Each path below is one point turned by a fixed rotation once a step. After each direction that follows a path, write how fast that rotation turns it, in degrees each step (0 if it stays still).
Each turn is a multiple of 5 degrees from 10 to 175, or 0.
Each row of a path follows its step; steps can be skipped.
Rotation 1:
step 0: [ 17 -62   1   5  -2  26 -14  -4   5  14  -9  15   5  39   5 -27 -37  26
  -7  38   6   6  12 -13   3 -19  -6  12   6  25  -3  13   9 -12  -1  14
 -18]
step 1: [ -9   8  12  11  -1  11   3 -25 -32   0  36  13  26   7 -31   1 -14 -10
 -11 -28  36 -10 -15  38   1 -19 -13  -3 -36  15 -32  -1 -29  14  19 -11
  -4]
step 3: [-14  11  20 -14  25  19 -37 -33   1 -34 -12  31 -16  10 -20  14  -2  48
   4  -5   3 -11  15  14  -3  23 -12  -9 -31  21 -17  19  21  -8  -6  12
   0]
step 4: [  1  11  12  13 -17  -6  11   4 -18 -11  43 -13  12 -10   2 -21 -17   3
  -1 -51  23   5   9 -37 -16  -7  -5 -38  11  24  24   1  16   6 -13  20
  35]
step 6: [  1  13   9  -9  -1  -4  29 -11  -5  -6  36 -27  -8  19 -43  11   2  18
  31 -33  -8  -5 -24 -13  27 -12  -3  18 -21  16 -38  -1  22   2   0 -30
  18]
step 8: [  9   8  -1  -9  29  16  10 -38  -6 -29  -9   0  16  20 -15  12   8   4
  26  12  23   6  25 -14  28 -12 -19 -42  -7 -20 -37  26 -10  -1  21  -2
 -27]
step 9: [ -1  -9  13  20  -6  28  24  24 -13  11 -10  31  -7   6 -14   2  11 -45
  16 -34 -15  25  -9 -22   4 -28   0 -19   5  42  10 -11  20  23  19  10
  16]
step 10: [ 13  -7  33  -9  20  43  -8 -36 -13  21   5   3 -31 -22  10  26  16  22
 -35  14   4   8  17  19   5 -15  40 -21   2 -18  -7  -6  19  -9   6  -1
 -12]
step 11: [-14 -10  -1 -15 -16   4  12 -31 -22  -1  25   6 -11  12  15  16   7   6
  19 -37  13   3   9 -30  18 -11 -55  28   9   8  23   8  26 -24  27 -19
   2]
Directions:
[ 3  0 -2 -5  7 -1 -7 -2 -3  8  4 -4 10 -7  3 -7  3 -4  7 15 -3  6 15  4
  4 -1 -2  5 -4 -7  1 12 15 -4  0  3  0] -> 135
[ -2   1   0  10  -3  -3   3  -1 -10  -5 -10  -2  19  -8  -6   5   3  -9
  -3   2   3  -8  -9   1   4  -2  -3   2  14   0  -5   4   5   9   4   4
  -5] -> 100
[-10   5  -1  -2   7  -4   0   7  -2   5   2  -4  -3   4   0  -1  -6  -9
   3  11   4   1 -14   4  14  -1  -5  -6  -8   8  -5   4 -10 -10  -3   8
  -8] -> 60
[ -1   1   9   3 -11  -6  -2 -12  -1  12   9   2  -9   6   1   4   0  -1
   7  -1   1  -3  -9  -1  -2   7   5  -3  10  -5   9   3  13  -1  -8   9
  -8] -> 60
[ 10 -11   0  -7   1  -7   4 -10   9  -7  -8  -5  -4   2  -7  14  -5  -3
  -4   1  -5   4   5  -2  -4  -1 -15   4   0   5  -3   7   1  -6  -5   3
 -11] -> 135
[  7  -1   7   2 -10  -3   8  -2  -3  -2   7   1  -9  -5  -9  -5   5  -6
  -4   7  -3   3  -2   2  -7 -11  10  11  -6   0  -5   4  -7  -2  13  13
   2] -> 85
Rotation 2:
step 1: [ 16  -3   4 -11   4  12 -29 -18  -6   6  -7  -5   1   5  56 -15 -18  15
 -31  21 -41 -16   4 -31 -28 -14 -23 -27  -4  10 -11   9  -2  -6 -23  -1
  15]
step 2: [-50   0  -2  12  -8 -11  28  15 -42 -21  15  23 -22  35  12  -6   7 -18
 -24  -3  -2  18 -17 -15   9  -2 -18 -17  -5 -17  25 -15  -2 -16  14   7
  24]
step 4: [-31   6  -1  14 -28  18  -3   8 -16   1 -15  37 -23  25  12  33 -42 -32
 -16  14 -15  -5  28  10 -12   8  -1   5  -1   3   0   9  -1 -20  20  -8
 -32]
step 6: [ 13   6  -9  20  -3   0  -7  21  40   3  10  23   2  -5   4  27  -5 -18
  22  30 -14  12   7  27 -21 -16  -9 -19 -19 -28 -31  32 -29   4  -4 -14
 -30]
step 8: [-25  -3 -12  17   9 -12  -2  13  21   4  29   3  15 -27  26 -20  13   6
  44   2 -21   0   9  10 -42 -30  -6   6  -3  -3 -13 -25 -19  20  -7 -17
  31]
step 9: [-18  13 -13  -8  16  14 -10  27  38  -8  -1   7   8 -12 -23  -3   0 -13
  -9   0 -17 -23  -3 -22  -8  22 -40 -35  14 -27  34  -8  28 -19 -19  15
 -10]
step 10: [ -8  -3   6  14  -9   1  16   7  -7  24  21 -27   3 -25  -6  -6  15  14
 -30 -25 -45   2  11  -4 -16 -13 -18   0  20  37   9 -27 -15  -4  41 -20
  14]
step 11: [-12  21  -2  -9   4   5  11 -12  -3  -8  27 -16 -40  23  24  -8 -12  19
  15  -2 -17 -50   4   4 -21  19 -34 -20  -6 -20  15  28  29  20   1  -5
  -5]
step 12: [ 16 -14  11  11  20 -10 -15 -18 -28  -9  10   7  17  30 -12   8  -8   8
 -49 -20 -53  19  -7  -8   9   6 -19 -25 -17  -3  -9  -3  -2 -32   7 -16
   5]
Directions:
[ -1   3   8   1   1  -9   9   0  12   4 -13   6   3  -3   9  -7   6   5
  -4   2  -2   1  13  -3  10   1  -5   2   2   6  -2   6   2   4  14   5
 -10] -> 110
[ -3   1   5   2 -19  -2   1   5  -8   1  -1  -6  -7   4  -3  -6  -7   5
   8  -6 -15   1  -7  -2   6   5 -15   5   7   5   1   5   4  -5  -3   5
   2] -> 45
[ -2   3  -3  -3  -7   6   7   0 -13  -5  -7  -2  -2  -1   4   5   3  -1
   0  19   3   3  -4 -18   1  -7   3   2 -11   2 -11  -2   0  -4   0   8
  -4] -> 25
[-12   0  -2   6  -9  -4 -15   3   8  -5  -1  -3   4   1   8  -4   3   2
  -5   0   8   8   2   3   1 -14   0  -2   3  -3   4  -9  11  -5  -3  12
   6] -> 60
[ -1   4  -5  16   8   5   7   2  -3   3  -6  13   8  -3   4   2  -4   1
   2  -3   0   0   2  -9   2   7  -3  16   6  -7   3  -7  -2   3 -10   5
  10] -> 65
[ -6   6   1   4   2  -7  10  -4   0   9   5   4  -4   5   7  11  -4 -10
   8   8   3  -1 -12   8  -2   4  -1 -10   7   3   6  -4   7   4   0  11
  -8] -> 160
[ -3  -9  -9   0   1  -3   0   5  -4   9  -1   8   6   0  -2   2  -9   1
  -2  -1 -14   6  -7  12   1 -13  -1   3  -5   0 -13  -8  -4   4  13   0
   2] -> 170
Rotation 3:
step 0: [ 27  -4   4   0 -14  18  20  -5   1 -27  -7  39  11 -36  30   6  23  23
 -18 -21  -2   1 -19  15  17 -27   9  12  15 -28  42 -15  30  -5  -5  -5
 -14]
step 1: [ 16   2  27  20 -10 -12  33   5  21 -20   1  17 -14  -8  -2   1  34 -25
   5 -12  15 -13   5  15  19  -8 -19  21  37  -9  26  30  12 -14 -52   6
 -17]
step 2: [  6 -31  -5  44  -9 -13  40  -3  -1  10  -1  14   4  -4 -26  11  23 -17
  27 -18   6   2  -4  23 -33 -15  -2 -14  34  17  49  11 -12  -3   8  -9
 -14]
step 3: [ -1 -23   5   8 -17  -1   5 -22   1   6  10   4 -15   8 -32  14  37  -3
 -10   4 -37  14 -20   7 -40 -33  27 -19  22 -14  -5  36  26  -8  -5 -30
 -22]
step 4: [ 24  -5  -4  20 -10  16 -17 -11   5  -1 -20  -4 -26   6   3  -5  27   9
  -4  -2 -13  16  53 -32 -25 -10  -1 -23  27  27   0  42  32  16  -8 -19
  -6]
step 7: [  8   6 -21  22   7  28  17   6  18   8 -18  23  -6  -3 -28  37   8  29
  30 -22  30   9  13   1  24 -23  15   8  15  22  -2  -5 -30  29  15 -30
   0]
step 9: [ 24  10  16  -3  18  15  -1  25  14 -31  19  21 -19 -26  28  19  16   1
  38 -17  18 -25  29 -21  -9  -4  -3 -11  26  -8  -6  42  -6 -25 -11 -10
 -14]
step 10: [ 22 -33   9  -4  19  10  -2   5   1   1  13   1  28 -10  22  24   0 -21
   8 -14   6 -45  17   4 -14 -29  29  -9  33   7  49  -1 -25 -22   5 -17
 -10]
step 11: [ 22  -8  44   4 -24  22  -6 -15  -5  15  24   3   2  20  -9  29  41  -3
   6   8 -27 -46 -11   9  -2 -35  21  -2   3  19   4   6  -1 -30 -22   1
   5]
Directions:
[  2  -7   8 -10  -5   3   1   2   3  -6   8   6  11   2  -5   2   3   8
   2   1 -18   1 -16   1   4   2   0 -10  -5  -6   1   0   5   2   6   9
  -5] -> 135
[  2  11   4   2  10  -9  -2  -6   4  -6  -7  -3  -9  -1  -5   6   3  -7
   3 -15  -5  -3 -13   0  -8  10  -4   0  -1  -5   4   5  -7   8   8  -4
  -1] -> 60
[  0   6  13   3  -9  -6   8  -5  -1   1   0  -5  -4  -8   0  -1 -11   8
  -5  -3   2   2   1   7 -10  -8   3  -1  -8  -6  14   3   2   3 -10  13
   6] -> 25
[ -6  -1  -2   8   3  -6  -2  12   4 -16  -6  16  -1   1   0   2  -2  -7
   5  -7   7   1  -3   4   3  -8   7  -3   1  -8   1  -3  -1 -15  -2   8
   1] -> 45
[  2 -13   5   5   8  -2  -5  -1   5  -1   1   8 -12   2 -13 -12  -6  -2
  -4  -2 -12   0  10   3  -3   0   0  -3  -8   3  -4  -9   4   7  -2  -6
   9] -> 40
[  4   7  -8   1   6  -7  -7   1   1   4   1   3  -3  -7   0   2   0  -4
  10  15  -3  -7   8   1  -6   2  13  -5  -7  -5   2   0   8   7   2   6
 -17] -> 65
[  8   7  -5  -6  -7   6 -11  -1   3  -5   4   7   0  -6   5   4  -1   1
  -7  -4   7  13   3  -6 -15   0  -8  -7   0  -9  -7  -4  11   1   1  -6
   4] -> 80
Rotation 4:
step 0: [  7  -1  -5 -21   3  17 -10   5   6 -18  28  10 -32   4   4   6 -12  23
  45 -17 -32 -36  -5  -3  25  38  15  13 -39  26   6 -28 -12 -15  11  40
  -7]
step 1: [-16 -18   2 -17 -12  -8 -22  11  -9  13  11  -1  -5 -22  29  29  22  33
 -13  20  54 -22  -9  -1 -25  -1  36  -4 -13 -35  10  -9  21  37  -4  30
 -10]
step 2: [-17 -22  51  -6  -7  -4 -17  -4  20  24 -45  36 -20 -16  15 -29 -15 -32
 -16 -18  10  -6 -12 -14  20  -4   3  -7  15  38  -5  25  -1  16 -22  14
 -20]
step 3: [ 50 -32   9  33  13  54   4   7 -34  28 -10   5   7  -5  -3  24  -7  12
   8 -29 -16 -24  -4  15  12  10  -1  18   6  -8   0  38  16   4  23 -21
   7]
step 4: [ -4   0  -7   5  22 -10   8 -26 -18  39  33 -20  11   4  20  -5 -20  13
  19  13   5  37 -10  28   0  33   4 -31  32  13  19 -27  10  28  -8 -29
 -36]
step 7: [ -1   8  24  -5 -22  -6  15  -2   8   0  35  52  29  28 -18 -48  -4 -15
   2  -6  10 -24  13  29 -16  28   9 -31   9   1 -38   9  10  12   3  25
  -2]
step 9: [ -4 -19 -20   8  12 -36  -7   6 -11  28  -1  -1 -25 -21 -22  10   5  -6
  42  -1  20  20  29  15  13 -29   9 -13  10 -22  18  12  39  31 -50  16
  15]
step 11: [ 19  22  14 -17  11  37 -17  28 -21  -7   7 -26 -43  -3   7   8   0  68
  -1  11  14 -15 -31  27   4  24   5  12 -10  -7 -22   0   9  27   9   7
   8]
step 12: [-17 -14   6 -30  -7 -31   5   3 -17  57  -3  13   9  -1  17   4  -1 -16
 -46  11  31   0 -20  21   2  -2 -35  -8   9  12 -11 -19 -15  36   2  31
 -26]
Directions:
[ 12  -4   3  19   1  -1   3   7   8   5  -3   6   1   6  -3  -8  -5  -2
   3  -4   4   0 -10   3   2  -2   3   0  -8   1   2   5  -6 -12 -10  -2
  12] -> 100
[ -4  -7  -8  13   2  -1   1   2  -5  -3   4   5 -12   2   1   8   3   2
   3  -5  -5   8   4 -14 -12   1   0 -11  -5   5   7 -14   1   2  -3   4
   1] -> 80
[ -3   0  -9   5   7 -16  -7  -6   4   6  -4  -5   3  -2   6  -4  13   1
   3  -2   6  -4  -4   1  -8   5  -5  18   0   0   6  -2   4  -5  -4   9
  -6] -> 95
[  0  -7  -1  -8   1   6   2   1 -13  -3   5  -4  -9   6  -2   2   8  -4
   5   4   8   1 -14   4 -10  -5  10   8   3  -8   5   0   3   1  -4 -13
   7] -> 140
[  6   3   7   6  -1   2  -1  -4 -14  -4   6  -5 -10 -10   3 -12  10 -13
  -6   3  -8  -3   7   1   1  -1  -5  -4  -6  -2   8  11  -1  -4  -3   4
  -3] -> 100
[  0  -7  -3  -5  11   0   9  -2   0  -3   4   0   7 -12   8  -1  -2  -3
   1  -4   9  -1   0   4   3  -3 -11  -4 -18   2  -4  -5  15   1   4  -5
   9] -> 130
Rotation 5:
step 0: [ 20  22  26  -2   4  29  14   3 -17 -21   6  21  19   7   1 -36  -2  34
 -10 -21 -14 -24  -2   7   8 -13  32   9   2  -1 -12   9   9  -4  52  18
   3]
step 2: [-10 -21  -7 -19  -1  -7  -7 -42 -42  10  -1  -6  -2 -24   2   6   9 -17
  18 -14 -30   8   9   5  -2  -2 -13 -38  -9  35 -10 -16 -20   0   4 -15
  37]
step 3: [ 53  10  35   6  -3 -20   6 -10 -11  -2 -16 -23  13 -25  -6   1 -19  29
  15  14   7   6  -9  -1  10   2 -16  28  14 -13 -10 -15  25  31  -4  32
   2]
step 4: [ 21  23 -14   6 -13  32 -10  17  16   1  -2  -9  -4   4 -36  36  16 -30
 -37 -26  21 -43   3   9  19  -2   0 -11  14   4  -6  17  11 -13   1   1
   5]
step 5: [-44   1 -11 -20   3 -17  22 -13 -13  35 -18   8  -5  17 -11  27 -25  24
 -11   8  17  10  27   0 -16  12  -5 -13 -19  -6  40 -12  13  -1 -10 -24
  20]
step 9: [ 18 -23  11   1   6 -18   5  33 -21  10  17  24  21 -16  25  -6  -2   5
   4  12 -25  17 -16   7  -3   7  -2   3   5  12  41 -25  42 -22   3 -21
 -29]
step 10: [  9  25 -19  -9  12   4 -16  -6 -44   1  19   3 -26   7 -12 -32  26 -21
  -6   2  -9   4 -41  13  -6  -7 -14   2  22 -22 -38  15  -6   3  14  -4
  24]
step 11: [ -5  24  20  19 -34  -3  18  22 -20   0 -38 -34  15  40  10 -16   1  17
  13 -28   1  -2  26  -5  -2  -4  -7 -15   5  17   2 -22 -15  24  -8  18
   9]
step 12: [  7 -32   9  19 -14   5   2  13  19  32   4  -7   4 -26  27  47  -4 -42
  -9  14 -11  -8   0  13  13  -2 -16  23  -7  23  -7  -1  11  14  13 -15
  29]
Directions:
[  3   7   3  -5 -10  -2  -9   0   4  17   5  -4   9  -5 -10  -9   4  -9
  -1   1  -2   3  -3   4   2   1   6   7  -5   4   2  12  -3  -3 -10 -11
  -4] -> 130
[ -4  -5  -7  -1  -6  -7 -12   6  -4  -2  -5   1  -4  -1  16 -17   6  10
  -2   0  -8  -1   0  10   9   5   7  -1   3  -1  -5  -1   2  -6   8  -3
  -4] -> 40
[ -5  -1   8   6  -1  -7   4   4 -11   1  -4   2  10  -4   3  -6  -5   4
  -4   5  18   2  -2   5  -1  15  -2   2  -1  -6  11  -7  -5   0  -9   3
  -5] -> 170
[  8  -1  -8   2   8 -14  -2  -4  -3   7   8  -7   1   1  -2  -1   1   1
   5   3   1  11  -5   0  -2  -2 -11 -15 -14  -6  -2  -1  -4 -10   7   5
  -5] -> 95
[ -5  -4  -8   3 -13   7   3   6   3  -4   4 -12  -4   9  -2   3  -7  -2
   5  -1   1   5   1  -2   5  12   9 -16  -7   1   3  -5  -1   5  -5 -10
   7] -> 110
Rotation 6:
step 0: [-17 -27 -45  -8  -7  32 -12  -1 -27  15  17 -29 -15   4 -10  -4  13   7
  -3   7 -32  -6  -3   4  23  22 -23 -19  -9 -22 -14  23  11   5   2   2
  22]
step 1: [ -4  -7   3  48  17 -11  -5 -28  -9  -1 -13  11  14  -7  41   0 -28 -13
  -8   5   2   7   3  -6 -25 -10   3 -19  11 -16  20  13 -22   9 -20 -27
  34]
step 2: [ 13  -1   3 -26  13  13 -14 -12 -17  -7  36 -28  13  13 -21 -17  16   0
  29   7  -5 -33   3  41  -1   9   0 -19  20 -17  16   2  21  29 -10   2
  12]
step 4: [ -8  16  -8 -26  26  27 -14  11  22   3  29   6  22  13  -9 -11   1 -19
   5  19   1  14  39  18  -4  20  19 -23  23  -6  19   2 -25   3  17 -30
  -8]
step 6: [-18 -26  12   3   8  34 -21  20  -2 -20  29 -15 -12  25  30  10  17 -24
 -18   4  16  25  17  -9   3   7  -6  17   3 -34   0   5 -17  15  -6 -23
 -22]
step 8: [-15  -6  -4  13   6  25 -29   6 -22   8  26 -50 -23 -16  18   6 -12  14
 -16  33  -6  13   1   2  -5  28 -17  11   7   6  -9  31   4  13 -15   4
  26]
step 9: [ 20 -33  -3  32   1  -9 -14 -14 -21  -5 -13  10  22  -1  -5 -13 -18 -36
  -8 -11   0 -16  -8  16  -6  -3  -1 -41  13 -41  -6  -7 -19  -4  12 -25
  22]
step 10: [ -7  26   9 -21  15  18  -3 -24  -6  -7  30 -28  20 -15  16 -15   7  17
  20 -10  -2 -19  -6   6 -10  14 -37  -7  11  13  22  12 -18  45 -17   6
  13]
step 11: [ 14  11   1  71  14   5 -16   4  -4   4 -11 -29   4  19 -37 -14   3  -5
  15  -8  20   0  31  15 -12   8  10   4   4 -13 -15 -18  -6  -1  10 -13
   2]
Directions:
[  4 -10  -3  -9  -6  -3   0  -1   2  -7  -2   0   7  -9  -5   1  -4 -19
  17   5  -3  -3   5  10   5  -2   5   9  -6   1   3   0  -4  -3   1  -9
   1] -> 145
[ 10  -1  11   5   4   2   4  -6  -1 -12   5  -5   4   5   1   7   9   2
   7  -7  -1  -6  -1  -5   5  -6  -3   8  -4  -7   6 -12   1   9  -9   4
 -12] -> 90
[  5  -1   5   8   2  -5   1   6   1  10 -17   3   6   0  -6  -4 -10   3
   8  -1   0  -1  -4  -9  -6  -7  -4  -2 -14 -15   5  -1   2  -2   7   4
   5] -> 170
[ -3   7   8   0   4   8   5  -7  -9   1  -3  -3   6   6  -6 -13  -1   4
  17  -5   5  11   0   7  -2  -6   2  -9   7  10  -2  -7  -3  -6  -2  -2
   0] -> 45
[ -7  -6  -9  -6  -1  -8  -7   3   2   6   5 -10   6   5  -1  -4  -8   8
  -3 -15   9  -7   8   1  -4   0   4   9  -1  -2   2  -3  -5 -10 -12   5
  -3] -> 90
[ -8  -7   4   0   1  -4   1   2 -16   3   5  -7  -7 -13   0   6  -9  -8
   2  -6  -7   7  -5 -10   6   0   6 -11   2  -4   0   4   3  -2  -8   6
  -7] -> 45
